(in the rows, 128 means zero)
Named turns come first, each shown by rows before and after it. Which turns, in which order, take the first row of each pair that follows to the second? Write the first one first, as in the answered first pair.
Buk:
[ 94  91 124 115 169  87 123 112 133 169 165] |-> [ 93 108 118 109 153  88 110 119 120 173 181]
[133 136 127 128 129 150 164 137 149 109 103] |-> [136 168 108 110 116 151 144 127 140 105 124]
[153 115 144 104 109  90 125 111 114 130 151] |-> [152  95 163 107 107 103 132 124 117 137 141]
[124  91 130 114 135 100 150 114 146 153 137] |-> [135 129 113 109 118  90 130 111 130 154 147]
domud:
[150 161 102 131  99 157 141 134 151 129  91] |-> [155 157 109 123  86 160 138 128 148 135  96]
[122  89 141 145 167  92 153 129 143 142 117] |-> [120  87 155 132 155 104 156 135 142 148 112]
[134 153 123 146 147 126 115 121 138 114 124] |-> [139 144 134 148 149 143 124 128 145 109 115]
rivo:
[118  79 158 132 161 123 147 111 156 142 136] |-> [140  84 174 118 122 151 161 116 155 133 123]
[159 127 122 120 127 180 126 139 121 133 138] |-> [154 144 107 128 141 173 108 127 123 117 140]
[112  69 136 123 139  87 163 130 141 175 133] |-> [146  85 148 114  92 135 180 152 146 152 118]
[117 129 147 156 108 211 151 149 125 100  84] |-> [101 160 116 176 135 196 139 144 125  91  98]
Pairs:
Each pair is 2 to 3 turns apart.
[122 157  89 124 146  82  86 128 137 139 178] |-> [108  88 145  96 133  95 114 147 130 176 163]	rivo Buk
[121 123 124  87 115  73 123 107 122 161 168] |-> [169 133 152  98  71 135 168 127 137 132 122]	rivo Buk rivo
[ 85 124 131 167 182 117 121 126 124 113 118] |-> [130 115 159 145 109 178 148 150 125 108 102]	rivo rivo rivo
[ 87  83 143 144 134 109 145 125 138 126  96] |-> [131 157 110 136  98 119 141 109 145  95  96]	rivo rivo Buk
[144 132  76 135 164  67 124  98 139 124 129] |-> [186 113 128  99  89 128 172 121 142 128 109]	rivo rivo rivo
[152 172 105 124 113  97 127  99 137 118 144] |-> [156 110 138 109  97  93 146 115 134 152 141]	rivo rivo rivo
[102 102 142  95 116 146 131 165  98 173 135] |-> [112 119 123  86 102 142 119 162  92 172 147]	domud rivo
[143 103 143  83  73 141 117 134 108 165 146] |-> [147  86 166 146 120 148 176 141 148 122  94]	rivo Buk
[120  99 145 117 126 131 116 138 115 162 135] |-> [145 118 141 152 132 143 154 134 138 120 100]	rivo rivo Buk
[176 188  98 145 103 134 109  89 138  71 125] |-> [141 177  87 172 166  97 107  83 141  81 130]	domud rivo
[ 94  95 152 158 176 114 147 136 144 125 110] |-> [126 170 100 164 175 102 118 117 135  98 119]	Buk domud
[145 102 159  76  64 156 124 153  99 150 145] |-> [ 97 160  92 136 162  91  65 122  94 120 171]	rivo rivo rivo
[102  68 162 164 176 115 167 127 151 126 107] |-> [151 142 160 150 114 194 154 143 139  78  83]	domud rivo rivo
